In the data rows, zero lies at 4.5, halfway between 4 and 5.
Some points:
tensor([4., 6., 5., 7., 3., 3., 3., 4., 6., 5., 6., 6., 3., 2., 4., 7., 7., 5., 5., 4., 6., 2., 3., 5.])
tensor([5., 4., 4., 7., 8., 3., 3., 5., 5., 6., 7., 5., 2., 3., 5., 7., 6., 5., 5., 4., 9., 3., 5., 5.])
tensor([6., 3., 3., 5., 4., 3., 2., 5., 6., 7., 7., 3., 1., 5., 8., 6., 5., 4., 3., 8., 3., 5., 3., 3.])
tensor([7., 3., 2., 4., 3., 6., 4., 3., 3., 5., 4., 6., 6., 5., 3., 2., 4., 6., 6., 3., 3., 5., 5., 3.])
tensor([5., 9., 4., 7., 3., 2., 2., 6., 6., 7., 7., 6., 3., 1., 5., 8., 7., 5., 4., 5., 4., 2., 4., 6.])
tensor([1., 3., 8., 4., 3., 3., 6., 8., 9., 7., 2., 1., 6., 9., 7., 5., 5., 3., 1., 3., 7., 4., 1., 4.])
tensor([5., 4., 3., 7., 4., 2., 3., 6., 6., 8., 6., 2., 2., 7., 8., 6., 3., 4., 2., 5., 4., 5., 2., 3.])
tensor([2., 3., 7., 4., 4., 5., 6., 4., 3., 4., 5., 5., 6., 5., 2., 3., 5., 6., 5., 3., 3., 3., 3., 5.])
tensor([2., 3., 6., 5., 3., 4., 6., 7., 4., 2., 3., 4., 4., 6., 6., 5., 3., 2., 4., 4., 5., 6., 6., 6.])
tensor([3., 4., 5., 8., 4., 4., 3., 5., 6., 5., 3., 2., 3., 3., 4., 5., 5., 5., 4., 3., 4., 3., 7., 8.])
tensor([6., 3., 2., 2., 3., 6., 5., 2., 2., 4., 4., 6., 7., 6., 3., 1., 4., 7., 8., 3., 9., 6., 4., 2.])
tensor([5., 5., 2., 6., 3., 4., 3., 4., 5., 5., 7., 6., 4., 1., 4., 7., 7., 5., 5., 5., 4., 2., 4., 6.])
tensor([5., 3., 4., 1., 3., 7., 4., 1., 2., 3., 5., 6., 7., 5., 1., 2., 6., 8., 7., 5., 4., 4., 3., 2.])
tensor([7., 5., 1., 2., 4., 6., 3., 2., 4., 5., 5., 7., 5., 2., 2., 5., 7., 6., 5., 5., 3., 2., 3., 5.])
tensor([4., 6., 7., 4., 6., 6., 6., 5., 4., 4., 5., 5., 5., 4., 3., 4., 5., 5., 4., 9., 3., 3., 4., 5.])
tensor([6., 3., 4., 3., 3., 6., 5., 3., 4., 4., 5., 6., 5., 4., 3., 3., 5., 6., 4., 4., 6., 4., 3., 4.])
tensor([3., 4., 4., 7., 6., 3., 3., 4., 6., 6., 3., 0., 2., 3., 4., 5., 5., 6., 5., 3., 3., 3., 7., 9.])
tensor([3., 4., 5., 1., 3., 7., 5., 2., 3., 5., 5., 7., 6., 3., 2., 4., 7., 7., 6., 7., 5., 2., 1., 5.])
tensor([1., 3., 5., 7., 7., 1., 2., 7., 7., 3., 0., 1., 4., 5., 5., 6., 6., 2., 0., 3., 6., 9., 9., 6.])
tensor([4., 5., 5., 1., 4., 7., 5., 1., 1., 4., 5., 6., 7., 4., 2., 2., 7., 8., 7., 3., 4., 4., 1., 3.])
tensor([4., 6., 4., 7., 4., 1., 2., 5., 6., 7., 7., 4., 2., 2., 6., 8., 6., 5., 5., 4., 3., 3., 6., 5.])
tensor([6., 3., 2., 4., 3., 6., 4., 3., 4., 6., 5., 2., 2., 3., 4., 4., 4., 5., 5., 3., 5., 3., 6., 9.])
tensor([2., 3., 6., 4., 6., 3., 6., 7., 4., 2., 2., 4., 4., 5., 6., 6., 3., 2., 2., 4., 3., 8., 7., 6.])
tensor([4., 3., 4., 6., 5., 4., 4., 6., 7., 5., 3., 3., 4., 4., 4., 4., 5., 4., 3., 7., 3., 6., 7., 6.])
tensor([3., 5., 5., 7., 3., 3., 3., 7., 4., 2., 3., 4., 5., 6., 5., 4., 2., 4., 6., 7., 3., 5., 5., 3.])
tensor([6., 3., 5., 2., 5., 6., 7., 5., 3., 4., 4., 4., 5., 5., 6., 5., 3., 2., 2., 3., 3., 8., 6., 6.])
tensor([5., 4., 5., 2., 5., 6., 6., 3., 3., 4., 4., 4., 6., 5., 3., 3., 4., 6., 6., 4., 4., 5., 4., 2.])
tensor([4., 4., 6., 6., 4., 2., 5., 7., 9., 6., 2., 2., 8., 9., 6., 5., 4., 1., 3., 5., 4., 2., 5., 6.])
tensor([2., 3., 7., 6., 3., 2., 3., 6., 6., 7., 6., 3., 2., 5., 7., 7., 5., 4., 4., 3., 5., 5., 6., 3.])
tensor([0., 5., 7., 2., 3., 3., 8., 6., 1., 0., 2., 4., 6., 7., 7., 4., 0., 1., 7., 6., 6., 7., 7., 5.])
tensor([3., 4., 6., 6., 4., 3., 7., 6., 3., 2., 4., 5., 5., 6., 4., 2., 4., 6., 6., 4., 3., 5., 3., 3.])
tensor([4., 4., 6., 4., 5., 5., 6., 5., 4., 4., 4., 4., 6., 5., 4., 3., 4., 5., 6., 3., 4., 4., 4., 3.])
tensor([3., 4., 7., 6., 3., 4., 6., 5., 3., 3., 3., 4., 5., 5., 5., 4., 2., 3., 5., 5., 5., 5., 5., 4.])
tensor([4., 5., 5., 5., 5., 5., 6., 6., 5., 3., 3., 4., 4., 5., 5., 5., 4., 3., 3., 3., 6., 6., 5., 5.])
tensor([5., 3., 6., 3., 5., 6., 7., 4., 3., 2., 4., 4., 5., 6., 6., 3., 1., 3., 6., 7., 4., 5., 6., 5.])
tensor([6., 5., 3., 7., 3., 4., 2., 4., 7., 7., 7., 5., 1., 2., 7., 8., 6., 4., 5., 4., 3., 4., 6., 3.])
tensor([3., 4., 6., 4., 5., 5., 6., 5., 3., 4., 4., 5., 5., 6., 4., 3., 4., 5., 6., 6., 3., 5., 4., 3.])
tensor([4., 5., 3., 6., 6., 2., 2., 6., 6., 4., 1., 2., 4., 5., 5., 6., 5., 2., 0., 3., 3., 9., 7., 5.])
tensor([7., 5., 2., 5., 7., 6., 4., 3., 3., 5., 5., 6., 6., 5., 3., 2., 3., 6., 8., 4., 3., 5., 5., 3.])
tensor([4., 4., 7., 6., 3., 4., 6., 7., 5., 3., 3., 4., 4., 4., 5., 5., 4., 3., 2., 4., 6., 7., 6., 6.])
tensor([6., 5., 3., 2., 3., 6., 3., 3., 4., 6., 6., 7., 5., 2., 2., 5., 7., 6., 5., 3., 6., 2., 3., 6.])
tensor([6., 4., 3., 3., 3., 6., 5., 4., 3., 4., 4., 5., 6., 6., 4., 2., 3., 6., 6., 4., 5., 5., 5., 3.])
tensor([2., 9., 8., 5., 9., 4., 7., 5., 2., 0., 2., 4., 5., 6., 7., 5., 1., 1., 5., 4., 3., 7., 6., 6.])
tensor([5., 4., 4., 4., 4., 6., 6., 2., 3., 3., 6., 5., 5., 6., 4., 3., 2., 3., 5., 3., 3., 6., 5., 6.])
tensor([6., 4., 4., 3., 5., 6., 6., 5., 4., 4., 4., 5., 5., 6., 4., 3., 3., 4., 6., 9., 6., 5., 5., 4.])
tensor([6., 4., 4., 3., 3., 6., 6., 4., 4., 4., 4., 5., 5., 6., 5., 3., 2., 4., 6., 7., 3., 5., 5., 5.])
tensor([3., 3., 6., 3., 5., 6., 6., 4., 3., 5., 5., 5., 5., 3., 3., 5., 6., 5., 4., 5., 4., 3., 4., 6.])
tensor([6., 3., 5., 6., 3., 2., 4., 6., 6., 7., 6., 2., 2., 5., 7., 5., 5., 4., 2., 3., 5., 4., 3., 3.])
tensor([6., 6., 2., 4., 3., 6., 3., 3., 5., 5., 6., 6., 5., 2., 3., 5., 6., 5., 4., 3., 6., 2., 3., 5.])
tensor([7., 4., 2., 4., 6., 6., 4., 3., 4., 5., 4., 5., 6., 5., 2., 3., 6., 7., 6., 5., 3., 4., 3., 2.])
tensor([4., 3., 6., 4., 5., 6., 6., 4., 3., 4., 5., 5., 6., 4., 3., 3., 6., 5., 4., 3., 4., 3., 3., 5.])
tensor([6., 6., 5., 4., 3., 6., 5., 3., 4., 4., 4., 5., 6., 5., 3., 3., 4., 6., 6., 3., 3., 4., 4., 3.])
tensor([4., 5., 6., 4., 4., 3., 6., 7., 5., 1., 1., 3., 4., 4., 5., 6., 5., 4., 2., 5., 7., 7., 9., 8.])
tensor([6., 9., 3., 3., 6., 6., 5., 3., 4., 4., 4., 5., 5., 6., 5., 2., 2., 3., 6., 3., 6., 5., 6., 5.])
tensor([6., 6., 5., 3., 3., 6., 4., 3., 5., 5., 5., 6., 4., 3., 3., 6., 6., 5., 4., 3., 5., 3., 6., 6.])
tensor([5., 5., 5., 4., 7., 5., 5., 4., 5., 5., 5., 6., 5., 3., 3., 5., 5., 4., 4., 3., 6., 3., 5., 5.])
tensor([1., 3., 8., 4., 7., 4., 7., 8., 9., 3., 1., 7., 9., 6., 5., 4., 2., 3., 4., 3., 6., 4., 5., 1.])
tensor([6., 3., 3., 6., 4., 3., 3., 6., 5., 6., 6., 2., 3., 6., 7., 5., 4., 4., 2., 3., 3., 4., 2., 5.])
tensor([2., 5., 6., 7., 4., 2., 3., 6., 7., 8., 7., 2., 1., 6., 8., 7., 5., 5., 3., 5., 8., 5., 4., 2.])
tensor([6., 6., 3., 4., 4., 5., 2., 3., 5., 6., 6., 8., 4., 2., 4., 6., 6., 5., 4., 6., 5., 2., 4., 6.])
tensor([4., 3., 5., 3., 3., 6., 6., 3., 3., 4., 5., 5., 7., 6., 3., 2., 4., 7., 7., 5., 3., 5., 3., 2.])
tensor([3., 3., 4., 8., 5., 1., 0., 3., 5., 6., 8., 8., 5., 1., 2., 6., 8., 7., 6., 4., 3., 3., 0., 2.])
tensor([7., 4., 2., 6., 4., 5., 2., 4., 5., 6., 6., 4., 2., 4., 7., 7., 5., 4., 4., 4., 4., 5., 4., 2.])
tensor([6., 7., 4., 2., 5., 6., 4., 3., 4., 5., 5., 6., 6., 3., 2., 5., 7., 6., 5., 4., 3., 3., 3., 5.])
tensor([6., 4., 3., 5., 5., 5., 3., 4., 6., 6., 6., 5., 2., 3., 6., 7., 5., 4., 4., 3., 3., 5., 6., 3.])
tensor([7., 4., 3., 4., 9., 6., 5., 4., 2., 4., 5., 5., 5., 6., 5., 3., 2., 3., 5., 9., 6., 5., 5., 5.])
These points spread out most along one direction. Take the direction at right angles to it along which they spread out most. Go by this last direction. Where along it does each point below lie, from 0 to 99? 50 is the average, and the first point above lies past it. One standard deviation of the points above along it is 16.
tensor([1., 3., 8., 4., 3., 3., 6., 8., 9., 7., 2., 1., 6., 9., 7., 5., 5., 3., 1., 3., 7., 4., 1., 4.]) >> 45
tensor([6., 6., 5., 4., 3., 6., 5., 3., 4., 4., 4., 5., 6., 5., 3., 3., 4., 6., 6., 3., 3., 4., 4., 3.]) >> 43
tensor([5., 4., 4., 4., 4., 6., 6., 2., 3., 3., 6., 5., 5., 6., 4., 3., 2., 3., 5., 3., 3., 6., 5., 6.]) >> 36
tensor([5., 5., 5., 4., 7., 5., 5., 4., 5., 5., 5., 6., 5., 3., 3., 5., 5., 4., 4., 3., 6., 3., 5., 5.]) >> 53
tensor([4., 5., 3., 6., 6., 2., 2., 6., 6., 4., 1., 2., 4., 5., 5., 6., 5., 2., 0., 3., 3., 9., 7., 5.]) >> 52
tensor([4., 4., 7., 6., 3., 4., 6., 7., 5., 3., 3., 4., 4., 4., 5., 5., 4., 3., 2., 4., 6., 7., 6., 6.]) >> 43
tensor([4., 4., 6., 4., 5., 5., 6., 5., 4., 4., 4., 4., 6., 5., 4., 3., 4., 5., 6., 3., 4., 4., 4., 3.]) >> 39
tensor([2., 3., 7., 4., 4., 5., 6., 4., 3., 4., 5., 5., 6., 5., 2., 3., 5., 6., 5., 3., 3., 3., 3., 5.]) >> 41
tensor([6., 3., 5., 6., 3., 2., 4., 6., 6., 7., 6., 2., 2., 5., 7., 5., 5., 4., 2., 3., 5., 4., 3., 3.]) >> 66
tensor([7., 4., 2., 6., 4., 5., 2., 4., 5., 6., 6., 4., 2., 4., 7., 7., 5., 4., 4., 4., 4., 5., 4., 2.]) >> 69
tensor([7., 3., 2., 4., 3., 6., 4., 3., 3., 5., 4., 6., 6., 5., 3., 2., 4., 6., 6., 3., 3., 5., 5., 3.]) >> 45
tensor([4., 5., 6., 4., 4., 3., 6., 7., 5., 1., 1., 3., 4., 4., 5., 6., 5., 4., 2., 5., 7., 7., 9., 8.]) >> 39
